z325: [-13  -4   6   8   8]
z274: [-39 -28  56  -5 -28]
z867: [-29  -7 -21  23  45]
z323: [-18 -27  26   9  12]
z906: [-10  15   7  47   7]
z895: [-17  22  22  22  22]
z890: [-26  26 -17  27  -7]
z132: [-33  -2 -14  13  17]
z93: [-18  13  27  14  -6]
asked: [-27  26   9]  z323
count z895: [22]  4
size: [-26  26 -17  27]  4
size: [-13  -4   6   8]  4
asked: [-27  26]  z323
asked: [-39 -28  56  -5 -28]  z274
size: [-10  15   7  47]  4

z676: [  8  10 -26  22   4   7 -28  17 -50  10   4   1  18   3  11]
z10: [ -6  17 -22  35   0   9 -24   9 -32 -16  23 -12   9  -1  12]
z576: [  7  14 -24  27   1   7 -30  13 -50   6   3   1  14   3   9]
z488: [-25 -11  10  23  25   1  -3 -17 -15  -2   8  14 -20 -30  -3]
z64: [  9  24 -27  24   1   8 -29   9 -48   9   4  24  17   9   9]
size: [  9  24 -27  24   1   8 -29   9]  8
size: [  7  14 -24  27   1   7 -30  13 -50   6   3   1  14   3   9]  15
count z64: [24]  3
asked: [  9  24 -27  24   1   8 -29   9 -48   9   4  24  17   9   9]  z64
size: [ -6  17 -22  35   0   9 -24   9 -32]  9
count z64: [8]  1

z90: [-1 27  0 11 27  1 12 -6 24 21 47 -1  5 -8  8 20  0 10 21  2 21  8 -5 14
  2 33 24 44 -2 31  1 25 16 27  6 13]
z430: [ -1  22  -5 -20  28 -20 -21  34 -10  14   6  41 -26 -28 -11 -15 -10 -17
 -22  33 -10 -22   3 -12  29  -4  35  14 -22  -7 -18 -12 -23  28  31  22]
z99: [ -1  22  -5 -20  28 -20 -21  34 -10  14   6  41 -26 -28 -11 -15 -10 -17
 -22 -12 -10  -4  33 -22   3  29  34  13 -34 -17 -28 -19 -29  28  29  21]
z930: [-19   6 -13 -11   7 -45 -39  17 -28   3 -18  16 -26  -8 -45 -38 -16 -42
 -38 -50 -22 -44  18 -43 -27   6  10  -7 -32 -26 -25 -28 -36   2  12  10]
z957: [-19  13 -22 -10  17   0  13  -7   3   7  42  22  -8 -27   9  34 -20  14
  22   7   0  28  -8  22  -8  21  21  21  -9   6 -15   8  13  21  14   7]
asked: [-12 -10  -4  33 -22   3  29]  z99
size: [-19   6 -13 -11]  4
size: [ -1  22  -5 -20  28 -20 -21  34 -10  14   6  41 -26 -28 -11 -15 -10 -17
 -22 -12 -10  -4  33 -22   3]  25

z435: [ -1  29  -4 -36  -3  -5]
z722: [-5 21  5 29 17  0]
z767: [48 -2 48 47 -3 48]
asked: [48 -2 48 47 -3]  z767
count z767: [47]  1

z600: [-29 -36  40  36 -16  -3]
z981: [ 21 -11   7   6  42  34]
z316: [-29  36 -16 -36  -3  40]
z254: [-27  14 -41 -33  -1  16]
z362: [-27  14 -41 -32  -9  13]
z38: [-29  36 -16 -36  35  46]
asked: [-27  14 -41 -32  -9  13]  z362
asked: [ 36 -16 -36  -3  40]  z316

z620: [-37   3 -40 -13   6 -23 -19 -35 -41 -21 -33  -4  -1]
z371: [-40 -10 -17 -26  -2 -36   1 -44 -16 -11 -46 -19 -19]
z480: [ 27   5   3   8 -14  26 -17  37  12 -27  32  17  15]
z147: [-9 -1  4  1 11 -5 16 -7 -6 33 -8 -1 -1]
z8: [-11 -19  23 -22  -6 -18  29 -11  24  20 -22 -16 -25]
z282: [ 5 -7 28 -2 -4  3 33  6 20 42 -1  1 -4]
z460: [-17 -25   5 -23  -8 -14  20   2   6  11 -18   0 -19]
z662: [-28 -28  15 -35 -11 -29  31 -15  17  15 -35  -9 -25]
z713: [-38  -7 -20 -27  -1 -32  -2 -34 -18 -13 -40  -7  -9]
size: [-37   3 -40 -13   6 -23 -19 -35 -41 -21 -33  -4  -1]  13
asked: [  2   6  11 -18   0]  z460
size: [-37   3 -40 -13   6]  5

z921: [  6   7 -13  10   6   6  12   6   6   4  15   6 -25   4   0   5  16   5
   4  -8   5   5]
z697: [ 15  -7   3  -7  12   0 -10 -11 -12   1 -13  -7  -8  -2  20  12 -14  14
   2 -51 -15  14]
z876: [-18  14 -19 -19  14  -5  -4  15   8  14  -2  14  14  -7   1 -29  -2 -30
  -5  -5  15  -4]
count z876: [13]  0
size: [  6   7 -13  10   6   6  12   6   6   4  15   6 -25   4   0   5  16]  17
count z921: [4]  3
count z921: [5]  4
count z697: [-11]  1

z630: [  1  49  -7  -3   1  -1  -5  22   1  -3 -15  -6 -12  -6  -6   2]
z904: [  3  24 -18   6   0  -9 -11  37 -10  -8  -7 -12  -6   8 -19   3]
z225: [  2  58 -13  -3   1  -5 -10  33  -4  -7 -19 -10 -16  -5 -10   4]
z213: [  3  -9 -24  14  -1 -12 -11  42 -15  -9   6 -13   4  21 -29   1]
z273: [  7 -26  -2  11   5  -7   0   6 -11   0   8   0   5  16  -2   8]
z324: [ 11 -32  -8  14   7 -22  -6  -6 -22  -3   7  -6  -6  21 -22 -22]
z694: [  1 -43 -28  21  -4 -11  -8  43 -14  -6  -3 -15  16  32 -40  -3]
z44: [  4  36   6  -4   6   1   1   0   2   2 -13   2 -11  -8  10   7]
z158: [ -3  11 -23   1   1  -3  22  -5  -1  -3   3   3   3   0  -8  -5]
size: [-3]  1
asked: [-3  1 -1 -5 22  1 -3]  z630
count z324: [-22]  4
asked: [ -3 -15  -6]  z630

z285: [ 16 -19  18  20   5  11  10  11   4  16  15   9   8   0 -37  16 -40   3
  -8  27   8   9  12  17 -39  12  14   0  17   0  -8  29]
z561: [-11  18 -10 -11   6  -1 -14  -4   5  -4 -11 -10   6  11  28  -5  30   6
 -19 -16  13   2 -13  -8  28 -17  -6   6  -9   4  20 -16]
z726: [ 14  28  -5  30  -7 -19  -7  13   2   1  -7  -3   4  28  28  28  30  -6
  33 -10   1   1  -5  -7  25  -4  -4  28  -7  -9   1  -9]
z134: [ 10  -8  12  14   6  14   7   7   4  18  10   6  10  -7 -22  19 -24   4
  21  21   7   8   8  11 -26   9  10  -8  12  -7 -11  26]
z960: [-14  20 -13 -15   6  -6 -20  -5   6 -10 -14 -14   5  21  34 -12  37   7
 -43 -23  20   1 -17 -10  36 -23  -8  14 -12  10  31 -26]
count z285: [9]  2
asked: [ 11  28  -5  30   6 -19 -16  13]  z561
size: [10 -8 12]  3
size: [ 16 -19  18  20   5  11  10  11   4  16  15   9   8   0 -37  16 -40   3
  -8  27   8   9  12  17 -39  12  14   0  17   0  -8  29]  32
size: [-14  20 -13 -15   6  -6 -20  -5   6 -10 -14 -14   5  21  34 -12  37   7
 -43 -23  20   1 -17 -10  36 -23  -8  14 -12  10]  30
count z726: [-7]  5

z426: [-18 -14  26  51 -39]
z29: [-24  21 -33  -7   0]
z261: [ -9  12  -8   1 -11]
z581: [-60  39 -48  13 -19]
z24: [-24  23 -33  -7   0]
asked: [12 -8]  z261
asked: [-24  21 -33  -7   0]  z29

z678: [ 16   9  -2  17  12   0  25 -28  -5 -23   7 -11   9  21   8  16  17 -19
  17  16  22  15  18  27  -3   0]
z251: [ -9  -9  -1 -12 -14  -8  -9  19   1  20  -7 -52  -8  -7 -10 -17 -13  22
 -21 -13  -9 -13  -7  -7   1  -9]
z549: [ -3   8  18   1   1  14 -11  35  20  37   8 -40  10  -6   9  -2 -10  35
  -2   1 -13   2 -10 -10  21  13]
z937: [ -4  -9 -16  -4  -3 -11   0 -14 -16 -15 -12  44 -15  -6  -7  -3  -1 -18
  -1  -4   2  -8   3  -7 -20  -8]
asked: [ 16   9  -2  17  12   0  25 -28  -5 -23   7 -11   9  21   8  16  17 -19
  17  16  22  15  18  27  -3   0]  z678
asked: [ -9  -9  -1 -12 -14  -8  -9  19   1  20  -7 -52  -8  -7 -10 -17 -13  22
 -21 -13  -9 -13  -7  -7   1  -9]  z251

z6: [-32  26  17  19 -21   9  23   6]
z791: [-40 -23   3   6 -14  26 -15   8]
z803: [ 17 -46  -6  -1  11  16 -25   0]
z571: [-18  43   8  23 -11   6  10  19]
z878: [ 29  13  -2 -20  -7  22  21  30]
z203: [ -5 -22 -22   0 -10  34  26  22]
z248: [ 40 -13 -10 -23  20 -13 -20  -5]
asked: [ 29  13  -2 -20  -7  22  21  30]  z878
asked: [-7 22 21 30]  z878

z151: [-15 -17  11   7   7 -11  12  10 -13  -1   9  12  25 -11]
z983: [-12 -10 -33 -33 -33 -17  11 -10 -33  14 -14  11 -31  -1]
z43: [-12 -10 -33 -33  12 -17  11   8 -45 -17  33 -30  32 -15]
z631: [ 24 -26 -14  20  13 -39  26  -7  -1  13 -26   2 -26 -29]
z293: [  4  12  10  15  -7   5   0  -5  24  11 -14  20 -24   7]
z520: [-17 -16 -45 -10 -16 -19  31  26  -7 -37  34  20  11  12]
z67: [-10 -28 -39 -25  -6 -12  12  21 -21 -45  34 -15  34   9]
asked: [ 20  13 -39  26  -7  -1  13 -26   2 -26 -29]  z631
count z631: [-27]  0
size: [ 24 -26 -14  20  13 -39  26  -7  -1  13 -26   2 -26 -29]  14
asked: [ 24  11 -14  20 -24]  z293
count z983: [-33]  4
asked: [12 21]  z67

z100: [  0  -9  36   3  17  -7 -20   3 -25  -7 -10   4 -45  -2  -9   0  10  -1
  15 -19  26  18  10   7   9   6  10   9  15]
z995: [ 26   8   8   1   8   8 -12   7   5  -4  15 -12 -19   1   8  24   4   5
   9   1  -4  -4 -18 -16 -20   5  -5   5  -3]
z990: [  0  -9  36   3  17  -7 -20   3 -25  -7 -10   4 -45  -2  -9   0  10  -1
  15 -19  26  18  10   7   9   6  10  -4 -28]
z501: [-38   9   5   6  14  -5   1  -8  -4 -11   9  14 -33   4   1 -23  -1   1
   7   5  11  -9   4 -11   7  -3  24  -1   1]
asked: [4 1]  z501
size: [ 26   8   8   1   8   8 -12   7   5  -4  15 -12 -19   1   8  24   4   5]  18
count z990: [-1]  1
asked: [  0  -9  36   3  17  -7 -20   3 -25  -7 -10   4 -45  -2  -9   0  10  -1
  15 -19  26  18  10   7   9   6  10   9  15]  z100
size: [-38   9   5   6  14  -5   1]  7

z381: [ 9 -8 46 -9  7]
z244: [-6 43  1 -8 21]
z543: [-18  -9 -21  -3 -39]
z31: [-10 -15 -25 -10 -37]
z153: [-25  40  11   2  -3]
z700: [ 13 -16 -31  27  19]
z226: [ -2 -23  20  39   2]
z76: [ 19 -11  29 -34   6]
asked: [-21  -3 -39]  z543
asked: [ 9 -8 46 -9]  z381
size: [ 19 -11  29]  3
asked: [-18  -9 -21  -3]  z543

z760: [-32  -8 -10   6  -9  38 -36  19  -5  -6 -21]
z27: [-22   4  -2  -8  25  17  11 -27  12   0   6]
z412: [ 17   4  -2 -11 -28  17  11 -28  12   0   6]
z809: [21 -2 -6 17 43 10  0  8 39  1 24]
z75: [-22   4  -2  -8  25  16  -9   4  -6 -24  -6]
z956: [-36  -3  -2  -8 -22  23 -15  53   8   8  12]
asked: [-36  -3  -2  -8 -22  23 -15  53   8   8  12]  z956
asked: [-22   4  -2  -8  25  17  11 -27  12   0   6]  z27
count z412: [-28]  2
asked: [21 -2 -6 17 43 10  0  8 39  1 24]  z809
asked: [-22   4  -2  -8  25  16  -9   4  -6 -24  -6]  z75

z976: [15 49  5  1 60 30 25]
z228: [15 49  5  1 11 19 19]
z72: [15 49 60  5 25  1 30]
size: [15 49 60  5 25  1 30]  7
size: [15 49  5  1 60 30]  6
asked: [ 5  1 60 30 25]  z976
asked: [15 49  5  1 11 19 19]  z228
asked: [ 5  1 11 19]  z228
asked: [15 49 60  5 25  1 30]  z72

